[[-17  23  15  -4  -4  12]
 [ 38 -44  -3 -16  -5   7]
 [-36  45  -1  18  -4  -5]
 [ -9   9  26  24  27   3]
 [-24  25  11  38  27  -9]]
->
[[ 38 -44  -3 -16  -5   7]
 [-36  45  -1  18  -4  -5]
 [-24  25  11  38  27  -9]
 [-17  23  15  -4  -4  12]
 [ -9   9  26  24  27   3]]

[[ -7 -28 -18 -16]
 [-29  -5  40  15]
 [ 29 -19 -32  -1]
 [-29  28  31  10]
 [-29 -18  19 -20]
 [-32  17   2 -24]
 [-30 -14   6 -25]
 [ 10 -11  -9 -18]]
->
[[ 29 -19 -32  -1]
 [ -7 -28 -18 -16]
 [ 10 -11  -9 -18]
 [-32  17   2 -24]
 [-30 -14   6 -25]
 [-29 -18  19 -20]
 [-29  28  31  10]
 [-29  -5  40  15]]

[[ 38 -14  23  31   3]
 [ 39 -10  15  25  -7]
 [ -4 -46  41   7  23]
 [ -9  27 -20 -17 -32]
 [ -7  38 -44   3 -39]
 [-13 -18  24  38  44]
 [ 32 -34  39   1  -6]]
->
[[ -7  38 -44   3 -39]
 [ -9  27 -20 -17 -32]
 [ 39 -10  15  25  -7]
 [ 38 -14  23  31   3]
 [-13 -18  24  38  44]
 [ 32 -34  39   1  -6]
 [ -4 -46  41   7  23]]

[[ 44  11 -24]
 [ 45  12 -30]
 [ 45  11 -31]
 [ 45  11 -26]]
->
[[ 45  11 -31]
 [ 45  12 -30]
 [ 45  11 -26]
 [ 44  11 -24]]

[[ 32 -18  22 -38  -9 -19  27  -8]
 [ 39 -34  21 -20  33  29  49   2]
 [ -9  29 -45  47  11  14  19  -6]
 [-40  -6  16 -10 -31 -33 -47  -2]
 [ 26 -21 -27  26  13  39  17 -13]]
->
[[ -9  29 -45  47  11  14  19  -6]
 [ 26 -21 -27  26  13  39  17 -13]
 [-40  -6  16 -10 -31 -33 -47  -2]
 [ 39 -34  21 -20  33  29  49   2]
 [ 32 -18  22 -38  -9 -19  27  -8]]

[[-23  39  -5   9  33 -11  -7  23]
 [-25  40   9  -1  25 -20 -19  27]
 [-31  -9   7   2 -21 -16 -35   9]
 [-23  19 -16  37 -32 -18 -31 -13]
 [ -9  -8  33 -38   6 -33 -32   3]
 [ 40 -29 -17  -3  14  36  42 -28]]
->
[[ 40 -29 -17  -3  14  36  42 -28]
 [-23  19 -16  37 -32 -18 -31 -13]
 [-23  39  -5   9  33 -11  -7  23]
 [-31  -9   7   2 -21 -16 -35   9]
 [-25  40   9  -1  25 -20 -19  27]
 [ -9  -8  33 -38   6 -33 -32   3]]

[[ -5  -1 -37  36 -10  22  -5 -23]
 [ 10  11  -5  11  23  11  16  10]
 [ 22  -5 -23  14  -2  14  21 -24]
 [  1  -9  27 -34  12 -16 -14  10]
 [  3   0  24 -18   0 -26 -19  -6]
 [-23  -8   5   9 -22 -10 -25   2]]
->
[[ -5  -1 -37  36 -10  22  -5 -23]
 [ 22  -5 -23  14  -2  14  21 -24]
 [ 10  11  -5  11  23  11  16  10]
 [-23  -8   5   9 -22 -10 -25   2]
 [  3   0  24 -18   0 -26 -19  -6]
 [  1  -9  27 -34  12 -16 -14  10]]
---
[[-16  -3 -16  13 -26 -13 -25   2   8]
 [ 30 -12   0  -6   5 -24   2 -20  29]
 [-26  -4 -23  13 -25 -14 -19  32  -3]
 [-27  -1 -22  13 -26 -14 -18  37  -4]
 [ 35 -16  18  10 -18 -20 -18 -17  16]]
->
[[-26  -4 -23  13 -25 -14 -19  32  -3]
 [-27  -1 -22  13 -26 -14 -18  37  -4]
 [-16  -3 -16  13 -26 -13 -25   2   8]
 [ 30 -12   0  -6   5 -24   2 -20  29]
 [ 35 -16  18  10 -18 -20 -18 -17  16]]

[[-11   6  26 -18   9  23   0   0   0  -1  11 -34  24  -3   1   1]
 [-20  -7  17   5  -9 -19  -7  30 -27  -6   1   0   0   0   1   0]
 [  1  13   0  19   8   7   0   0   0   0   0   0   0   0  -7  31]
 [ 21 -10  10   7  14  -3  -1   0   0   0   0   0   3 -20 -36  12]]
->
[[  1  13   0  19   8   7   0   0   0   0   0   0   0   0  -7  31]
 [ 21 -10  10   7  14  -3  -1   0   0   0   0   0   3 -20 -36  12]
 [-20  -7  17   5  -9 -19  -7  30 -27  -6   1   0   0   0   1   0]
 [-11   6  26 -18   9  23   0   0   0  -1  11 -34  24  -3   1   1]]

[[ 15   1 -21 -10 -19  22  -9  30  17]
 [-40  -2 -11  12  32 -14  32 -30 -31]
 [-14   4 -29  11   9  -2  18  -6 -15]]
->
[[-14   4 -29  11   9  -2  18  -6 -15]
 [ 15   1 -21 -10 -19  22  -9  30  17]
 [-40  -2 -11  12  32 -14  32 -30 -31]]

[[  8   9  10   0]
 [ 19   4  11   2]
 [ 12  -5   9  -4]
 [ -2  11  13  -2]
 [ 37  -3   8  21]
 [  7  -8  -8   1]
 [ 26   3  12   9]
 [ -2  13  18  -8]
 [ -7   9   7   1]
 [-42   9  -6 -21]]
->
[[  7  -8  -8   1]
 [-42   9  -6 -21]
 [ -7   9   7   1]
 [ 37  -3   8  21]
 [ 12  -5   9  -4]
 [  8   9  10   0]
 [ 19   4  11   2]
 [ 26   3  12   9]
 [ -2  11  13  -2]
 [ -2  13  18  -8]]

[[  6  21  21  -6  -3   1]
 [-15  28   7 -27  14  -9]
 [  2  16  37 -24 -22  -9]
 [-12  11  -4   2  -5  -6]
 [  7  32  36 -36  -9 -11]
 [-16  -6  -5  24  -4  -1]
 [ 20  19  24   6 -12   8]]
->
[[-16  -6  -5  24  -4  -1]
 [-12  11  -4   2  -5  -6]
 [-15  28   7 -27  14  -9]
 [  6  21  21  -6  -3   1]
 [ 20  19  24   6 -12   8]
 [  7  32  36 -36  -9 -11]
 [  2  16  37 -24 -22  -9]]

[[-13  21   3  19]
 [ -3  12   9  37]
 [  3  -4 -15 -48]]
->
[[  3  -4 -15 -48]
 [-13  21   3  19]
 [ -3  12   9  37]]

[[-19   6   8  -2  -4 -17 -24   8]
 [ 33  -4 -20  15  18  27  38 -18]]
->
[[ 33  -4 -20  15  18  27  38 -18]
 [-19   6   8  -2  -4 -17 -24   8]]

[[  0  37   1]
 [-34  10 -46]
 [  8 -36 -14]
 [ 17 -18  13]
 [-21 -20 -30]]
->
[[-34  10 -46]
 [-21 -20 -30]
 [  8 -36 -14]
 [  0  37   1]
 [ 17 -18  13]]

[[ -1  23 -21   1  -6   1  35  -5 -20 -22  14  19  -6]
 [ 17 -23  11  11  -6   2  12   9 -31 -41   0   9  10]
 [-16  35 -14 -14   1 -15   7 -19  32  16  21  -2 -14]
 [ -2 -19  30  -4  16   2 -38  -3  -3  24 -22 -15   3]]
->
[[ -1  23 -21   1  -6   1  35  -5 -20 -22  14  19  -6]
 [-16  35 -14 -14   1 -15   7 -19  32  16  21  -2 -14]
 [ 17 -23  11  11  -6   2  12   9 -31 -41   0   9  10]
 [ -2 -19  30  -4  16   2 -38  -3  -3  24 -22 -15   3]]
